Each row is a point on a hilly landscape, with its height.
J_546: [126 125 114  66 124 133  89 113]  height 2.19
J_867: [125 101 104  65 153  95 152 152]  height 2.24
J_541: [139 146 126 183 117 162 140 110]  height 1.33
J_473: [150 121 118 158 180 149 165 136]  height 1.77
J_973: [ 83 141 149 127  86 137  61  94]  height 2.07
J_724: [119 129 141  99 115 139  79  73]  height 2.26
J_985: [135 159 131 186  99 170 134  80]  height 1.85
J_673: [137 111 109  48 153 127 120 121]  height 2.31
J_243: [121 105 104  56 145 105 129 146]  height 2.31
J_240: [146 110 104  94 172  97 176 149]  height 2.17
J_697: [146 115 134 122 144  99 164 175]  height 2.07
J_863: [133 136 148 172  99 113 118 176]  height 1.05
J_981: [159 128 132 173 159 148 173 150]  height 1.94
J_602: [148 118 119 140 196 142 156 122]  height 2.29
J_669: [118 156 137 189  88 157 120 110]  height 1.97
J_125: [110 151 139 172  90 155  98  93]  height 1.98
J_767: [128 142 148 175  83 124 111 168]  height 1.88
J_139: [ 87 147 150 171  69 146  79 105]  height 2.12
J_509: [ 98 146 148 165  85 144  85 105]  height 1.94
J_445: [150 119 119 156 163 142 152 141]  height 1.54
J_365: [150 118 105 117 184 121 177 146]  height 2.30
J_208: [140 111 112 113 174 125 143 128]  height 1.95
J_28: [ 88 130 160 135  58 108  73 132]  height 2.40
J_135: [132 104  98  73 170  94 171 143]  height 2.21
J_694: [134 161 141 204  86 144 143 125]  height 2.42
J_891: [146 118 118 149 161 141 145 130]  height 1.56
J_289: [106 128 124 110  86  95  80 165]  height 0.87
J_871: [ 98 134 134 125  89 118  70 127]  height 1.30
J_619: [102 135 155 122 101 146  68  60]  height 2.28
J_296: [103 158 152 165  80 168  93  75]  height 2.25
J_286: [133 106  98  71 171  95 167 144]  height 2.20
J_990: [127  98 104  70 157  87 163 151]  height 2.20
J_292: [140 155 148 201  94 142 146 146]  height 2.41
J_475: [133 129 138 155 115 116 129 173]  height 0.62
J_526: [147 125 121 164 170 151 158 133]  height 1.48
J_930: [125 103 138  83 130  60 164 183]  height 2.31
J_192: [145 119 111 129 199 133 157 131]  height 2.48
J_102: [125 106 137  80 128  62 163 181]  height 2.35
J_83: [ 92 139 142 129  88 135  64 100]  height 1.87
J_245: [114 132 127 135 103 112  91 151]  height 1.32
J_427: [124 124 120 129 128 127 101 130]  height 1.72
J_516: [133 150 146 190  92 138 125 152]  height 2.03
J_628: [124 109  98  67 156 108 138 139]  height 2.05
J_261: [150 135 135 181 132 145 155 155]  height 1.93
J_596: [136 160 128 188  93 171 141  70]  height 2.27
J_772: [126 114 136  87 126  71 159 182]  height 2.19
J_884: [148 119 114 146 191 144 160 132]  height 2.13
J_412: [103 154 147 186  65 150 102 123]  height 2.14
J_222: [137 112 104  93 176 121 146 130]  height 2.05
J_592: [144 139 127 183 130 152 149 127]  height 1.38
J_765: [142 135 133 159 164 163 151  93]  height 2.13
J_622: [146 147 128 174 124 168 143  84]  height 1.58
J_435: [142 121 129 134 163 145 125  97]  height 2.02
J_940: [132 130 141 139 128 153  99  67]  height 2.11
J_815: [126 104 101  74 160  94 156 153]  height 2.10
J_875: [123 151 148 184  83 135 115 152]  height 1.93
J_936: [132 113 125 115 140 102 147 166]  height 1.78
J_517: [133 109 104  46 163 124 135 123]  height 2.42
J_197: [ 83 137 154 150  75 133  71 107]  height 2.04
J_88: [116 157 145 199  70 142 117 135]  height 2.25
J_106: [122 140 133 161 109 146 100 108]  height 1.81
J_845: [166 124 152 142 146 110 191 183]  height 2.43
J_921: [151 130 121 175 169 159 172 127]  height 1.72
J_182: [115 145 135 173  95 143 102 122]  height 1.87
J_404: [ 79 143 161 139  78 150  62  82]  height 2.28
J_313: [141 110 102 104 182 117 157 136]  height 2.08
J_81: [108 143 153 174  65 121  91 152]  height 2.09
J_237: [135 161 130 185  97 167 138  75]  height 1.94
J_395: [143 141 131 181 126 150 145 137]  height 1.53
J_545: [123 109 103  55 141 118 121 137]  height 2.32
J_594: [143 134 128 166 159 164 154 103]  height 1.80
J_935: [129 110 105  51 157 121 124 127]  height 2.28
J_247: [112 140 149 145 102 150  84  78]  height 2.07
J_391: [144 110 141  90 137  72 182 180]  height 2.37
J_638: [136 138 144 176 109 132 132 160]  height 1.30
J_886: [113 113 112  79 116  90 119 166]  height 1.77
J_9: [ 99 145 155 183  57 135  92 128]  height 2.23
J_855: [137 116 119 106 154 129 114 112]  height 2.00
J_210: [112 130 139 112 111 137  76  83]  height 2.12
J_900: [136 134 137 153 128 157 120  79]  height 1.92
J_869: [150 114 114 131 170 125 162 149]  height 1.98
J_168: [109 127 123 123 103 110  87 149]  height 1.14
J_860: [144 115 100  96 195 114 160 130]  height 2.42
J_198: [140 109  92  85 178 100 170 140]  height 2.21
J_166: [138 139 156 172  95 114 132 191]  height 1.73
J_662: [128 108 100  65 160 109 142 140]  height 2.15
J_878: [138 116 115  40 158 131 126 117]  height 2.53
J_682: [157 130 139 178 142 144 167 159]  height 2.07
J_701: [157 125 147 140 145 112 184 177]  height 2.30
J_374: [119 128 128  80 110 134  78 100]  height 2.23
J_236: [117 114 111  77 119  87 123 169]  height 1.80
J_221: [150 136 124 174 138 159 151 115]  height 1.04
J_212: [135 113 109  65 181 121 144 124]  height 2.26
J_880: [137 152 147 197  96 143 142 141]  height 2.29
J_761: [149 127 122 158 153 142 144 142]  height 1.50
J_443: [110 139 150 130 104 151  73  65]  height 2.20
J_901: [120 162 145 203  71 145 126 132]  height 2.33
J_794: [ 81 139 157 155  63 134  77 115]  height 2.23
J_398: [120 130 136  80 108 138  75  85]  height 2.34
J_45: [125 163 136 191  84 170 129  83]  height 2.12
J_6: [122 107 128  80 129  69 156 178]  height 2.16
J_988: [109 147 154 184  64 127 101 151]  height 2.20
J_632: [128 102  98  71 166 100 155 143]  height 2.13
J_216: [129 111 108 104 145 113 123 136]  height 1.85
J_84: [115 114 137  88 109  67 140 190]  height 2.12
J_96: [121  99 106  65 151  88 155 157]  height 2.27
J_812: [165 123 144 145 154 121 191 174]  height 2.40
J_919: [129 158 138 178  93 173 117  71]  height 2.06
J_789: [140 113  96  98 187 110 167 137]  height 2.30
J_511: [161 118 119 136 174 122 183 156]  height 2.28
J_790: [ 96 143 159 139  91 153  71  67]  height 2.24
J_148: [144 146 140 160 139 172 146  69]  height 2.24
J_186: [108 127 116 102 109 113  80 135]  height 1.37
J_338: [142 147 125 188 125 166 155 100]  height 1.34
J_748: [154 145 154 192 117 139 154 163]  height 2.39
J_346: [139 122 126  71 155 135 114  99]  height 2.30
J_303: [123 126 137  93 121 140  81  77]  height 2.24
J_348: [137 102  98  73 168  99 162 142]  height 2.13
J_672: [134 146 147 161 106 170 111  56]  height 2.18
J_934: [127 112 105  75 145 110 124 136]  height 1.96
J_462: [ 97 142 158 175  60 135  89 131]  height 2.15
J_273: [145 112 126  95 149  85 175 166]  height 2.19
J_232: [128 159 133 199  88 156 142 112]  height 2.16
J_520: [152 110 121  96 161  89 188 160]  height 2.34
J_684: [143 154 138 172 119 178 147  61]  height 2.24
J_270: [152 116 114 145 183 135 170 144]  height 2.04
J_160: [134 121 119 130 146 134 109 108]  height 1.86
J_675: [123 106 101  57 156 112 135 134]  height 2.22
J_23: [116 128 121 123 112 107 100 155]  height 1.28
J_910: [102 128 122 102  91  94  83 161]  height 0.83
J_842: [153 139 123 182 146 161 163 124]  height 1.47
J_141: [146 152 141 175 135 179 171  68]  height 2.40
J_553: [128 107 103  47 155 126 126 135]  height 2.37
J_75: [106 121 112  78 102 101  94 158]  height 1.48
J_246: [147 117 102 119 190 120 169 140]  height 2.44
J_458: [106 106 137  79 117  63 145 187]  height 2.41
J_818: [124 124 123  78 117 133  84  97]  height 2.22
J_353: [108 143 147 179  72 129  97 142]  height 2.02
J_297: [121 132 152 113 114 151  78  50]  height 2.32
J_586: [131 110 109  47 148 124 118 126]  height 2.40
J_352: [ 84 149 157 156  78 153  75  88]  height 2.19
J_809: [111 121 112  78 109 117  86 135]  height 1.79
J_498: [ 83 140 163 127  83 145  58  72]  height 2.33
J_995: [141 123 131 146 170 154 144 101]  height 2.13
J_655: [129 120 127 120 126  97 135 173]  height 1.59
J_681: [125 102 111  74 147  78 162 165]  height 2.22
J_446: [132 117 103  47 179 120 145 120]  height 2.44
J_579: [143 114 105 113 190 125 157 133]  height 2.10
J_661: [130 126 122 137 132 126 108 130]  height 1.73
J_51: [111 129 117  68 106 126  80 119]  height 2.16
J_437: [137 134 147 165 116 119 133 176]  height 0.81
J_835: [140 128 125 158 134 130 133 149]  height 1.39
J_320: [ 79 146 156 150  76 148  72  92]  height 2.17
J_169: [143 122 134 152 137 126 151 167]  height 1.48
J_46: [137 136 139 152 126 159 114  74]  height 1.99
J_523: [125 131 127 149 118 136 101 116]  height 1.76
J_363: [139 111 107  62 172 119 146 124]  height 2.27
J_385: [135 115 109  70 185 117 148 123]  height 2.38
J_528: [144 149 138 163 128 172 144  67]  height 2.16
J_837: [107 116 115  76 104  83 108 169]  height 1.87
J_866: [139 110 126  94 147  87 170 170]  height 2.13
Going downhill from each row below, which row is at the bottom of the valley where it ends?
J_638: J_475
J_443: J_910
J_141: J_221
J_921: J_221
J_395: J_221
J_767: J_475
J_697: J_475
J_247: J_910
J_427: J_910
